Where one turn sends some rows of the set: a few examples, then the rows asked
penim: [ 0.43  0.68  3.30 -0.85  0.09  0.11 -0.38  2.29  5.75  0.31 -2.70 -0.98
  3.34  1.36  0.33 -0.25 -0.19 -1.07 -1.40 -0.07 -0.83 -4.05 -2.26  3.81
 -1.21  2.01]
vali: [-2.34 -0.85  2.85  0.10  0.56 -0.32 -3.25 -0.03 -1.81 -0.96 -3.46 -1.07
  1.91  1.60  0.40 -0.83  1.99 -0.27 -2.31 -1.12 -0.36  0.36 -3.71 -3.99
  2.07 -1.22]
gaf: [ 2.14 -0.40  1.10  0.65 -1.89  0.71 -3.43  0.24  2.55  0.98 -1.12 -1.55
 -1.40  1.63  0.75 -2.42 -2.87 -0.85  3.35 -2.83  0.16 -0.59 -2.62  3.63
 -1.13  2.30]
mazo: [ 1.99 -1.17  1.84  0.11 -2.10  0.74 -2.38  1.64  1.98  0.80 -2.31 -1.08
 -1.84  2.52 -0.09 -3.33 -3.09  0.25  2.96 -3.00 -0.25  0.45 -1.57  3.54
 -1.41  0.48]
Lin: [-0.27  0.87 -1.39  0.38 -0.81  2.89  1.33 -0.26 -0.60  1.22  0.14  2.17
 -2.43 -2.43  2.07  1.29  1.14 -2.83 -2.99  2.43 -1.10  1.07  1.15 -0.77
  2.28  0.71]
Tulaf: [ 2.09 -0.25  2.28 -3.15 -1.24  0.18 -0.02 -0.43  2.42 -2.04 -0.69  1.36
  2.94  3.11 -0.47 -0.77 -1.16 -1.95  1.06  1.38  2.21  3.00 -1.37  2.19
 -0.64  0.99]
piv: [ 0.43  1.14  3.66 -1.23  1.06 -0.81 -0.17  2.74  3.66 -0.43 -4.05 -1.67
  2.35  2.42  0.47 -0.53 -0.06  0.26 -0.04 -0.67 -0.89 -4.06 -1.10  4.32
 -1.51  2.41]
vikuv: [ 1.99  0.53  2.69  1.70 -1.73  2.17  2.45  1.52  0.90  0.56 -0.18 -1.22
  0.71 -0.58  0.01 -0.36 -5.81 -1.44 -1.98 -1.14 -3.23  0.60 -2.61 -1.47
 -2.68 -2.31]
fakur: [-1.24 -0.56  2.41 -0.28 -0.65 -1.69 -4.57  2.01 -0.87 -1.12 -2.19  0.45
  0.01 -0.28  1.78 -1.25  2.92 -1.79 -1.92 -1.96 -2.40 -1.72 -2.64 -3.35
  2.31 -0.88]
zifo: [ 3.58  1.05 -0.40  1.84  2.07  2.96  1.07  2.13 -2.34  2.99 -2.77 -0.96
 -3.16  1.38  1.52  1.22  1.47 -3.25  1.68 -1.86  1.50 -2.26 -2.14 -1.53
  1.30 -0.32]
fude: [-1.28  3.32 -2.08  3.10  1.54  2.91 -0.26 -2.39 -0.86  2.24 -1.15 -0.14
 -1.35 -2.74  2.25 -0.08 -0.18 -0.99 -2.54 -2.12 -0.80  1.26 -0.19 -0.39
  0.95  0.61]
momim: [ 3.18  2.87  2.98 -0.56  2.34  0.43  2.07  0.41  0.07 -3.07  0.29 -0.32
 -0.18 -1.64  3.71  2.19 -2.72 -2.65  0.02 -2.18 -2.53 -0.43 -2.26 -0.76
 -2.30  2.51]
nik: [-1.36 -1.06  3.01  0.86 -0.58 -0.97 -3.87  0.27 -1.82 -0.58 -1.36 -1.03
 -1.16  2.17  2.28 -0.59  2.93 -0.48  0.94  0.65 -1.06 -1.38 -3.31 -3.94
  1.74 -1.16]
Tasi: [-0.70  1.83 -0.18  3.35  0.37  2.72  1.51 -1.28  0.18  2.57 -0.58 -2.66
  0.13 -3.29  2.12  1.65  1.45 -1.59 -2.42  3.08 -0.63 -2.01  0.03 -0.77
  0.26 -0.59]
gogor: [-3.41 -0.85  0.00  0.17  2.24  1.37 -0.48  3.36  0.10  0.35  0.50 -2.98
  2.49  1.52  1.70 -0.24 -2.57  0.38 -0.17  2.68  0.55 -1.44  3.39  0.22
  2.28  1.02]
Bav: [ 0.32  2.63  0.57  0.85 -0.42  0.13  2.38  2.06 -2.21  0.22 -1.26 -0.15
 -0.34  3.07  1.11  1.66 -5.51 -0.25 -0.01  1.89 -3.64 -2.23 -0.66  0.51
 -0.55  2.83]
nosed: [-0.90 -1.62  1.16 -1.26  4.09  2.55 -1.07  2.20  1.45 -2.12  2.36 -1.60
 -1.01 -1.09  4.64  0.05 -1.08 -1.72  1.28 -0.80  1.32  1.02  1.86 -0.52
  1.60  2.28]
Tuvir: [-2.24 -1.56  1.41  1.61  2.03  3.11 -1.24  3.06  3.32  1.43  1.52 -2.57
  1.09 -1.39  2.21 -2.85 -2.92 -0.44 -1.35 -2.66 -0.40  0.45  1.64 -0.50
  0.61 -2.17]
zaga: [ 3.00 -0.95  4.19 -3.81 -0.16  0.22  0.65  0.61  2.54 -2.96 -1.42  0.23
  2.09  1.98 -0.05 -0.59 -0.21 -1.70  1.18  0.59  1.99  2.35 -0.94  2.11
 -1.56 -0.27]
tozuv: [ 3.07  2.68  0.66  0.90  1.96  1.65  2.05  3.44  0.54  3.02 -2.19  1.38
 -0.09  0.81  1.19  0.06  2.54 -3.84 -1.78 -2.49 -0.23 -3.29 -0.92 -1.64
  0.97 -3.31]
rupiz: [ 2.83  1.94 -1.13  0.16  1.10  1.51  2.09  1.91 -3.59  2.33 -3.28  0.08
  1.39  1.60 -1.23  0.45  0.38 -3.50 -0.55 -0.70  2.21 -0.10 -0.31 -1.86
  1.97 -2.55]

zifo -> tozuv
Tulaf -> gaf
nosed -> Tuvir
Where do these go?
momim -> vikuv
mazo -> piv
vali -> nik
Tasi -> Lin

Where one turn sends some rows of the set: a few examples, then the rows asked
Nida: [-1.96  0.02 -2.20 -0.98  1.13 -2.46 -0.95 -3.04 -1.24 -4.09  4.49  0.66
 -0.03  1.54  1.45 -0.75  0.36 -0.12 -2.25]
kuf: [ 1.93 -0.25  0.19 -1.07 -0.28  1.29  3.39  0.11  3.66  2.34 -0.19 -1.48
 -1.44 -1.80 -3.55  2.02 -0.66 -0.25  0.88]
ponu: [ 2.16 -3.84  0.14  2.56 -1.31 -2.42  1.05  2.30  1.66  0.35 -1.85 -1.96
 -2.00  1.16 -1.37  0.77  1.91 -0.65 -1.61]
danef: [ 1.99 -3.69 -2.54 -1.77 -0.22  0.57  2.18 -0.51 -0.19 -1.40  2.45 -2.83
 -3.22 -1.39  3.04 -1.02  0.37 -0.63 -1.62]
ponuv: [ 0.47 -0.63 -2.36 -3.62 -0.50  2.49  2.91  1.32  2.39 -2.28  2.46 -1.20
 -2.47 -1.60 -0.68  1.14 -0.27 -0.81  1.99]
Rigil: [ 0.07 -1.58 -0.73  0.29 -1.93  0.77  2.29 -0.41  3.58  4.26  0.66 -3.12
 -0.49 -0.66 -1.12  2.22 -1.11 -0.87  1.28]
sar: [-3.22 -0.89 -0.58  1.01  2.25 -2.76 -2.17 -0.91 -0.31 -4.70 -1.19  1.36
  1.49  1.25  1.17 -2.11 -0.43  0.17 -0.17]
bilaz: [ 0.26 -1.19  0.37  3.11 -0.94 -2.98  0.92  2.14  2.70  0.74 -3.63 -0.96
  1.14  1.36 -1.90  1.24  1.88 -0.48 -0.41]
Bemoz: [-1.75 -1.27 -0.06  1.41 -0.79 -0.53  1.21  0.92  4.33  2.61 -2.29 -1.54
  1.63 -0.17 -0.81  1.19 -0.85 -1.05  3.64]
keliz: [-1.12  3.31 -0.69 -0.72  3.28 -1.42  0.02 -2.20  1.07 -3.12 -1.03  1.82
  1.62 -2.52  0.44 -0.55 -2.89  1.46  0.02]
nuzo: [-0.89  0.15 -0.64  0.45  3.95 -3.29 -1.49 -1.20 -1.21 -5.36 -0.76  1.49
 -0.29  0.13  1.48 -1.55  0.07  0.53 -1.34]
fizoz: [ 2.82 -5.37 -1.42  0.94 -0.35 -1.02  1.81  0.96  0.29  0.06  0.17 -3.23
 -2.66  0.88  0.63  0.02  1.30 -0.72 -2.31]
gad: [ 3.07 -0.68  0.63 -0.55  3.41 -0.65  1.62  0.60 -2.55 -0.50 -0.74 -2.25
 -3.66 -1.40  1.46  1.43  1.46  0.28 -1.88]
Bolu: [ 3.04 -1.33  1.29  0.47  2.40 -0.17  1.57  2.76 -0.12  1.31 -3.45 -2.22
 -1.87 -0.76 -0.87  1.52  0.91  0.35 -0.07]
Mur: [-0.97  2.90 -1.41 -0.91  2.50 -0.89 -0.56 -1.73  1.19 -3.40 -1.69  1.49
  1.63 -2.42 -0.01 -0.80 -3.71 -0.20  0.77]
fuzib: [-0.55  0.42 -1.09  0.74  3.57 -3.30 -1.55 -1.23 -0.92 -5.84 -1.39  1.45
 -0.15  0.20 -0.07 -0.81 -0.01 -0.96 -1.44]
dofi: [-1.08 -2.02 -1.95  1.64 -2.90 -0.94  1.48 -0.50  2.05  3.94  1.74 -2.72
  1.43  2.07  0.81  2.14 -0.85 -0.96  1.02]
subez: [-2.25  2.04 -1.99 -2.67  0.64 -0.20 -0.70 -4.15 -0.52 -0.94  3.44  0.58
  1.04 -0.67  0.96 -0.55 -2.89 -1.19  0.94]
guzot: [-0.18 -3.44  0.12  2.66 -1.41 -3.86  0.10  1.07 -0.19  2.43  0.51 -1.56
 -0.84  3.74 -0.16  1.27  1.88 -1.19  0.48]
gusis: [-2.67  2.00 -0.83  0.95  2.31 -1.54 -0.85 -3.13  0.47 -1.66 -1.51  0.74
  3.09 -1.13  0.85 -0.80 -3.28  1.15 -0.61]
kef: [-1.52  0.14 -1.99 -0.69  1.29 -2.45 -1.57 -3.40 -2.40 -3.44  4.00  0.31
 -0.19  1.85  0.80 -0.29  0.57 -1.65 -2.00]
vesed: [ 0.09 -3.35 -1.08  0.75 -1.79 -0.51  0.89  1.71  0.36  2.32  2.50 -3.22
 -2.12  2.89 -0.13  2.72  1.39 -1.22  0.77]
vidum: [-3.42  0.16 -1.86  0.39 -0.38 -3.01 -1.15 -2.61 -0.58 -3.61  3.12  1.54
  1.47  2.74 -0.56 -0.64 -0.12  0.26 -1.88]
Nup: [-2.96  2.44 -1.63 -2.75  1.48 -0.43 -0.34 -3.64  0.07 -1.63  3.98  1.46
  0.71 -0.55  0.78 -0.40 -2.52  0.37  1.47]
zurov: [ 0.30 -3.08 -1.83 -1.97 -1.56  1.99  2.27  1.70  1.72  0.85  3.20 -3.18
 -1.83  1.40 -0.57  1.84  0.92 -1.31  1.70]
Rif: [-4.16  1.90 -0.49 -0.58  1.33 -1.59 -1.12 -3.59 -0.84 -0.40  2.74  1.41
  1.50  1.15 -0.17  0.27 -2.60  0.62  1.48]
zol: [ 2.45  1.55  0.51 -1.25  2.04  0.04  3.45 -0.14  1.92 -1.09 -0.36 -0.07
 -3.38 -2.64 -3.08  2.31  0.28  0.23 -0.45]
Leku: [ 0.92 -1.19  0.93  0.93  0.12  0.32  0.99  3.26  2.89  1.96 -4.04 -2.50
 -0.28 -0.98 -0.96  1.58  0.09 -0.16  1.84]

gusis -> Rif
bilaz -> Bemoz
kef -> fuzib
Where do these go?
Leku -> Rigil
fizoz -> Bolu
Nida -> nuzo
gad -> zol

